Each row has a name. Each piece below is followed by the name of the row it came from, unless a question asks for something else. Each question is about the rows just above it. Places in a row count from 1.

59; -70; -51; -70; -70  (100)
-105; 61; 94; 60; 60  (56)
42; -3; -43; -3; -3  (105)
22; -40; 6; -39; -40  (209)
45; -32; -42; -31; -32  (219)
-33; -64; 50; -65; -65  (54)
Where do 45; -32 appear? -> (219)
The row with -105; 61 is -> (56)
Where in the named rows is -42? -> (219), 3

60; -68; 39; 60; -12; 44; 60; -6; 13 -> (100)
60; 89; -10; 29; 19; -37; 86; -50; 9 -> (157)
-33; 33; 30; 27; 10; 1; 86; -40; 9 -> (205)
-58; -87; 23; -13; -16; 60; -26; 34; 9 -> (105)
35; 43; -26; -19; 4; -37; 77; -50; 9 -> (168)
-58; 14; 14; -58; -58; 60; 14; 12; 9 -> (56)
35; 43; -26; -19; 4; -31; -18; 4; 9 -> (176)
10; -22; -26; -22; 36; -26; -78; 29; 9 -> (55)
How many times does (56) hold 14? -> 3
Where in the named rows is -78? -> (55), 7
Places of 13 in row (100): -> 9
Shuffled (176) with one entry gone: 4; 9; -18; 43; -31; -26; 4; 35, missing -> -19

-1; -4; 27; -5; 36; -8; 43; 26; -4; -6; 35; -8; -4; -6; -4; 60; 60; 36; -5; 11; -5; 3; 10; -5; 28; 19; 60; 59; 35; -8  (205)
18; -30; -22; -17; -20; 2; -23; -15; 0; 1; -19; 2; 0; 1; -22; -32; -32; -20; 1; -7; 1; -3; -7; 1; -16; -11; -32; -32; -19; 2  (55)
-2; -4; 17; -1; 23; -10; 27; 16; -4; -8; 22; -10; -4; -8; -4; 38; 38; 22; -6; -8; -5; 1; 6; -7; 17; -5; 38; 38; 22; -10  (62)
-13; -17; 9; -24; 15; -40; 20; 9; -17; -31; 15; -40; -17; -31; -18; 30; 30; 15; -24; -3; -21; -9; -3; -28; 10; 3; 30; 30; 15; -40  (157)
-3; -2; -17; -2; -22; -3; -26; -17; -2; -3; -22; -3; -2; -3; -2; -35; -35; -22; -2; -9; -2; -5; -8; -3; -18; -13; -35; -35; -22; -3  (176)
-10; -8; -44; -11; -55; -16; -65; -43; -8; -14; -55; -16; -8; -14; -8; -88; -88; -55; -11; -24; -9; -14; -22; -12; -45; -34; -87; -87; -54; -16  (54)
-7; 0; 0; 1; -20; 2; 0; 0; 0; 1; -19; 2; 0; 1; 0; -32; -32; -20; 1; -7; 1; -3; -7; 1; -7; 2; -25; -7; -10; 61  (105)
-17; -22; 18; -30; 28; -49; 36; 18; -22; -38; 28; -49; -23; -39; -23; 54; 54; 28; -30; -1; -27; -11; -4; -35; 19; 9; 54; 53; 27; -49  (56)
-17; -22; 18; -30; 28; -49; 36; 18; -22; -38; 28; -49; -23; -39; -23; 54; 54; 28; -30; -1; -27; -11; -2; 12; -14; -9; -34; -34; -19; 17  (209)
q: -17; -22; 18; -30; 28; -49; 36; 18; -22; -38; 28; -49; -23; -39; -23; 54; 54; 28; -30; -1; -27; -11; -2; 12; -14; -9; -34; -34; -19; 17 -> (209)
Times -5 occurs in (62): -> 2
Where do -17; -22; 18; -30; 28; -49; 36; 18; -22; -38; 28; -49; -23; -39; -23; 54; 54; 28; -30; -1; -27; -11; -4; -35; 19; 9; 54; 53; 27; -49 appear? -> (56)
q: -3; -2; -17; -2; -22; -3; -26; -17; -2; -3; -22; -3; -2; -3; -2; -35; -35; -22; -2; -9; -2; -5; -8; -3; -18; -13; -35; -35; -22; -3 -> (176)
Times 0 occurs in (105): -> 7
The row with -2; -4; 17; -1; 23; -10; 27; 16; -4; -8; 22; -10; -4; -8; -4; 38; 38; 22; -6; -8; -5; 1; 6; -7; 17; -5; 38; 38; 22; -10 is -> (62)

58; 9; 3; 29; 5; 8; 2; 3; 8; 5; 19 : (209)
13; 9; 31; 6; 5; 11; 2; 6; 32; 50; 42 : (205)
13; 9; 31; 6; 32; 11; 20; 6; 14; 50; 42 : (157)
17; 14; 33; 25; 33; 18; 12; 6; 20; 59; 25 : (54)
91; 20; 18; 11; 18; 38; 22; 10; 6; 32; 12 : (56)
102; 12; 25; 14; 21; 21; 31; 16; 14; 14; 5 : (168)
36; 25; 9; 19; 5; 35; 22; 33; 23; 23; 12 : (176)
The row with 16; 14 is -> (168)
At which places does (209) hold 19? -> 11
Count of 33 in (54): -> 2
How many times does (209) hold 2? -> 1

-31; -27; 37; -28; -28 = (105)
-10; -18; 45; 36; 37 = (205)
28; 19; 97; 88; 88 = (219)
-7; -20; 53; 27; 32 = (209)
-23; -28; -28; -27; -27 = (56)
-23; -22; -28; -27; 37 = (55)
-19; -18; -23; -23; -23 = (176)
-10; -18; 45; 36; -27 = (62)
-14; -14; -16; -16; -16 = (100)
-13; -25; 49; 30; -28 = (168)
-19; -19; -23; -22; -26 = (54)
-20; -20; -23; -23; -23 = (157)
q: -28; -27; 37 -> (55)
Count of -27 in (56): -> 2
Which row holds 37; -28; -28? -> (105)
Times -27 occurs in (105): -> 1

